One turn sends every row of this set to another row. A few are shown first. Where does it send the rows asked after them?
kado: [ -7 -18   1  12  30  10 -10  -5 -18   8 -14   8  -2  -5  11  -2  12  -7
  29  14]
rizu: [-12 -22  15   2  16   2  -3 -21 -16  17 -26  18   7   2 -11  -3  14 -16
   7 -16]
gos: [-11  -1 -21  14  -4  19  24   2  -4 -12  39  17 -14  16 -10  15   9   0
 -27 -17]
Vak: [-19  22 -12  22   1  11  27  10 -14 -28   9  18   4  15 -10  23  13 -18
 -31  11]
Mitep: [ -2 -23  10   8  25   7   0  -4 -13   4  -4  12  -4 -11  11  -2   5  -3
  28  19]
tof: [ 10  17 -20  17   5   2   6  -4 -27  17   3 -11  12 -11   0 -16  22  11
 -21 -25]
Fil: [-22   2 -25  23   0  25  20   2  -5 -23  27  11 -12  13  -8  22   1   7
 -22 -21]
pumuz: [ -2  17 -13  12 -12   4   1 -10 -36  18 -15 -13  18  -6  -5 -15  20   1
 -20 -25]
von: [  4  28   2  31  11   8  25  11  -1   0  23  22   0  21   1  -4  21  -6
 -33  -4]
fes: [-14  16 -11  15  -6  13  34   9 -15 -25  20  15  -2  19 -23  12  12 -15
 -31   8]
Per: [-24   8  -4  -4  13   9   6  -5 -19  -4 -27  13  -7   4  22  -4  -4   6
  34  -4]
Toba: [-17   8   9  -8   9  16  13 -14 -16  14 -27  14  -2   9  13 -12  -8   6
  27  -4]
difef: [ -1 -21   7  19  26  10 -11 -12 -17   7 -11  12  -1  -1  15   3   9  -5
  29   9]
nem: [-11 -16   7   4  13   9 -10 -28 -20  10 -30  17   6   9  -3   2  11 -14
  19 -14]
ganud: [-21   4   2   2  16  19   7 -12 -23   9 -31   7  -4  10  11  -8  -3   2
  32   3]
Zurus: [-12   5   8   4  14  17   6 -16 -23   6 -30  13   0  15  16  -5   0   0
  32   4]
bezer: [  2  19 -27   6 -11  20   8  -2 -30   2   1 -21   4 -16  11 -13   0  19
   4   0]
Tusi: [ -9 -23  -1  13  32  -4  -9  -1 -20  -9 -12  14  -2 -13   9   5  13  -6
  27   8]
dibo: [-10   5 -31   8 -18  17  14 -10 -34   2   6 -19   3 -18  -9  -2  -6  14
 -10 -10]
kav: [-14  16  -6  17  -8  16  31  -2  -8 -21  19  18   2  16 -21  12   2 -17
 -29  18]
zovo: [-10   0 -14  25  -4  29  18  -3   5  -6  35  13 -13  14 -10   8  -1   8
 -24 -20]
dofu: [ -7  27 -10  29  17   9  21  16  -3  -9  17  20  -3  20   9   6  26  -1
 -33 -22]
rivep: [-13 -18   4   3  22   9  -9 -22 -21  12 -32  11   7   7  -9  -2  14 -12
  17 -16]
sudop: [  5  21 -18  11  -5  -4  12   3 -37   0   0 -13  19 -19  -8  -3  18  -9
 -19  21]
Pabad: [-24 -12   2   4  16  -4  -5 -17 -23   6 -34  19   4   7  -4   1  13 -14
  13 -27]
zela: [ -4  25  -7  25   5   9  28  20  -6  -5  24  17  -9  24  -1  -3  23  -7
 -31 -11]
vuz: [-12  18  -9  10  -6   7  39   5 -15 -21  21  21  -3  23 -18  16  10 -14
 -29   4]
Kavaz: [ -1  23  -6  21   7   5  32  16  -9  -5  33  23  -9  23   4   3  20  -3
 -28 -11]
nar: [-11   2 -23  16  -5  23  23   6  -1 -16  36  10 -14  13 -13   7   9   3
 -23 -16]
Zizag: [  9  -5 -15  22   2   1   1  -4 -37  -3   1 -17  17 -27 -10  -2  19   0
 -10   9]

sudop moves to pumuz
rizu moves to zovo
Tusi moves to dofu
Now find these:
nar moves to kado
Zurus moves to vuz

